The same turns and mirrors carry the whole set onto itself, and each row onto the other rows of its family. Which rows share a family with each named row? Give them in list order.
These 32 rows form 4 families of 8 rows each.
lilab:  11  10   4  -9 -13 -33   1  15   2   2 -17   0  -5 -34  -1  18   3  -2 -14 -22   0 -15
resa:  -2  -1  41  -3  26  16   1  14  -2  -3  -9  17  18  12   7 -17 -29  -7  14  16  -6   7
fekin:   5 -12   6 -11   1   7   8  -1   8  23 -31  32  15   2   9  11 -10 -14 -27 -22 -17  -5
zug:  -3   0 -30 -20 -23  29   9  -5  18   7   5  -7 -11 -10  -2 -20   5  11  -1  12  -8  -9
lovo:  -7 -21 -30  10   9   4  11 -29  10  24  -4  12  -8   8  -1  -6  -4 -24 -18  -3  -2  25
ziru:  18  20  13 -17 -10 -16  -6  14 -16 -11 -13 -13   0 -34 -17   9  -5 -13   1 -12 -22  -8
poput: -12  -6  26  -6  -2  -3  -2  -3  20   1   1 -13   5 -17  -5  -2  11  13  19  29  14   1
danad:  -6   1  27 -10   0  -7 -14   1  13 -22  -1  -6   3 -10   6   6  10  22   5  18  16 -11
Gasom: -12  -9  34  -6   6  -5  -8   6  13 -21  10  -6  -5 -14  -1   9   3   9  18  10  17  -8
ler:  10  -7  14  -2   8  -9   3  -3   2  15 -33  23  11  11   9  13  -6 -12 -28 -18 -29  -3
rete:   6  17 -17  23  39  -2  10  -8   4  -1  13   7  -6   9   3 -14 -10 -34  18  -9 -12  26
Popi: -16   1 -34  -9 -12  26   9  -3  11 -11   9  -2 -16  -1  -5 -20   2  11  -7  21   6  -6
vikes:   0  -6  30 -21  -8  -3 -24  -2  23  -4   0  -5   9 -13   0  -6   3  24  -3  17   9   5
Gok:  25  -7  15  -3   8 -13   2   6   2  21 -18   8   2   6  10   3 -18 -14 -30 -25 -37   5
zomap:  11  39 -33  -8  -3  -1   5  26  -5 -17   3   0 -16 -18   1 -13 -27 -16 -17  -6   1   1
tel:  13  35 -40  -2   9   5   7  20  -8 -24   8  -6 -10 -17   5  -8 -16  -6 -14   0   9  13
govoz: -19  -4 -17 -13  -9  30   4  10  19 -15  13   6 -16   3 -11 -18  -8   7 -10  25  10   0
Veta:  12  37 -23  -2  14  17  21  32 -11 -13   5 -12   0 -18   8 -11 -30 -11  -5   0  -7  11
Kanov:   8  27 -14  14  31  -7   4  -9   9   0  13  -2 -11  -3   5  -5 -19 -45  15  -9  -6  28
pel:   2  -5  36   0  31   4  -6  -6 -11 -10 -14  27  16  12   9  -4 -18 -16  17  -1  -3   2
Delek:  -7 -22 -17  12   0 -10  20 -18  15  43  -5  -2  -6  -5  -1  -6  -2 -15 -16  -2  -6  21
tatim:   3   9   3  23  38  -8  15   3   0   7  16  -7  -4  -8  -1 -12 -15 -30  27  -1  -2  31
noras:  25  28 -23 -13  11  17   0  20  -7 -23  16 -16  -2 -26   6  -5 -19  -8  -3   1   9  24
malid: -10 -19 -23   2   2   7  10 -24  29  26   0  13  -9   3 -11  -2   6 -26 -10   4  -1  24
labid:   1   7  35  -2  33  16   0   2  -4 -14  -4  20  13  11  18   3 -28 -22  18  -7  -9   0
Gure:   7 -23  35  -9  21  11  -8  -2 -10   3  -5  25   9   6  -2 -20 -20 -14  24   0  -3   9
nam:  10  -1   9  -9  -4  -3  15  11  -8  25 -35  14  11  -1   4   0 -25 -14 -32 -10 -29  -5
ladu:  -1 -23 -29  -1  -2   6  11 -26  -1  31   2   2  -7 -11   1  -8 -16 -20 -20 -18  -4  26
faf:   5  10  -9  17  36  11   8   2  12   3  29  -1  -1   2   2 -22  -8 -16  25 -14 -17  27
kaba:  16  23   5  -4  -7 -30   7  15  -5   3 -15 -24   2 -40  -4  18  -3 -13  -8  -4  -6   3
det: -17  -8 -23 -14 -13  35  19   3  12  11   0   1   0  -3   4 -21 -12  13 -13  23   7   0
Dulil:  12  17   3 -11 -11 -25  -1  13 -13 -15 -22  -5  -2 -32  -7  19   7  -2  -9 -10  -4 -16

The rest of the family of Veta: resa, poput, Delek, tatim, nam, kaba, det
The rest of the family of zug: ziru, vikes, Gok, noras, Gure, ladu, faf
The rest of the family of danad: lovo, ler, rete, Popi, tel, pel, Dulil

The same turns and mirrors carry the whole set onto itself, and each row onto the other rows of its family. Which rows share a family with each named row? Give them in list order.
These 30 rows form 6 families of 5 rows each.
gesil:   3  -3   9  14 -33  -6  13 -16  12   7
Maza: -29  -4   4  -8  -7  11  10 -29   6  19
pipez:  27  -6  -3   2 -14   3  -5  23  -1 -17
sadir:  -3  -6  -3  20  34  28  16  -1  -3 -13
fimor: -12  22 -12  13  30  21  -1  -5 -15 -13
Kubu:  17 -11   9 -11  30  24   0 -11  10 -17
linim:  34   2   1   5  24  28  10 -11  -1 -11
velov: -30   3  -3  10  -9   4   7   7 -16  21
damu: -14 -13   8   8 -21  -9   6 -19  19 -13
rufan:  18  16 -14  -2 -25   4 -12  -3   5 -20
tazuv: -19   0  -7   1  26  30   9 -31  -6  -6
Sepag:  23   6  10 -12  24  10 -10  13   7  -5
nar: -21   7   9  16 -12 -19  -2   4  11  -1
tugan:  18   4  -8   0  22  25  -2  19 -15 -12
nari:   0   7   2   9  28  31  19 -20 -10  15
Digu: -12   8  -7   2  23  26   4   9 -24  15
boz:  37  -6   6   9 -14   5   8  -7  13 -17
norur:  24   1   1  -2 -11  -4   0  -1  -2 -36
sobif: -18   8   2   1  33  14  13 -11 -24   2
pala:  10  -7 -17  17 -29  11   9  -6   9 -24
nik:  33 -12   2 -13   4  26   3   5  12   0
Mele:  -4  -4  14  -3 -27 -21   5  -2   3  -2
Vagot:  -7  -1  -6   9 -35  -7  -2  14  -4   1
gefi:  23  -9  -4 -10 -15  12  -1 -19  15 -28
kar: -18 -15  13  10 -12  -4  13   1  15  18
Nagip: -20  18  -2 -11  -2  11  -4 -10  -7  29
rasi:  23   3   2 -19  25  20   2  -3 -13 -13
fiv: -21   4   4  16  -7   9  20 -25  -3  27
tek: -30  10  -4  -5 -13   0  10 -19 -20  15
duza: -15   3 -18  -1  -6  32  11 -18  -9  22

The rest of the family of sadir: pala, nik, kar, duza
The rest of the family of tek: norur, sobif, Mele, rasi
The rest of the family of tugan: pipez, velov, Digu, Vagot
The rest of the family of rufan: fimor, Sepag, nar, Nagip
The rest of the family of linim: gesil, nari, boz, fiv

The same turns and mirrors carry the whole set onto itself, and each row onto the other rows of its family. Which rows share a family with each named row? Give them in list order.
These 33 rows form 11 families of 3 rows each.
Lebi:  18  15   6  15   5  21  37 -10   0  -7
Zil: -38  12 -16  -3   5   1  -6  -4 -30  -3
vasum: -27  10 -23  -5   3  10  -6   7 -31  -7
dazed: 22 12  9  8  7 15 34 -5  3 -2
febap: 21 11  0 11  8 16 34 -9  5 -6
nise:  -1 -16  21  -6   1   6  -4 -40 -34  11
puruv: -34  10 -11   1  10  17   4   9 -32 -16
Keraz:   1 -13  21 -10   3   4  -3 -47 -27  -1
sisig:   7 -10  22 -10  -6   0 -10 -34 -29   8
vemuz: -32  18 -16  -2  13  13   0   6 -29 -15
vilu: -34   5 -21   0  14  11  -1   1 -28 -15
kuv: -33  10 -20   1  15  11  -5   3 -28 -14
fiki: -33   9 -23  -5   9  19  -2   5 -22  -6
Dap:  15  16   5   6   0  25  33 -14   8  -8
vudi: -33  10 -20   4  11  15   1   4 -31  -9
kam:   4  -6  22  -9  -5  -4   4 -44 -22  13
Tam:  11  25   2   2  12  14  34  -9   4 -18
rafis:  -4 -19  19 -13  -1   9   2 -36 -38   5
Motis: -31  12 -16  -1   6   9  -1  10 -34  -6
foni:  20  21   2   7  -4  16  32  -7   0 -12
Lop:   2 -10  25  -9  -5   2  -2 -37 -36   7
per:   3 -14  15 -10   3   4  -4 -45 -31   5
Koru:   9 -14  23 -15  10  -3  -2 -35 -21  10
tevub: 19  5 10 10  4 20 39 -4 -3 -6
kudab:  17   8  -6   8   5  17  38 -10   5  -9
Tupos: -31   6 -25 -16  15   7   1  -4 -31  -7
gula:   0 -13  14 -17   2   5  -2 -40 -37   9
tusi:  -3 -14  23 -13   1  10 -11 -39 -23   9
Dar:  8 23 -4 11  1  8 35 -5  5 -5
Mam: -32   3 -18   0  16   8  -8   4 -24 -11
pazi:   1 -20  19  -9   4   4  -2 -42 -29   3
Leno: 18 18  5  9 -1 16 38 -4 -5 -5
lilet:  17   9   2  12   7  17  37  -9   5 -13

The rest of the family of tusi: fiki, Dap
The rest of the family of foni: vasum, sisig
The rest of the family of gula: dazed, vemuz
The rest of the family of kuv: febap, per
The rest of the family of Tam: Koru, Tupos
The rest of the family of Lop: Motis, Leno
The rest of the family of tevub: puruv, rafis
The rest of the family of kudab: Keraz, Mam

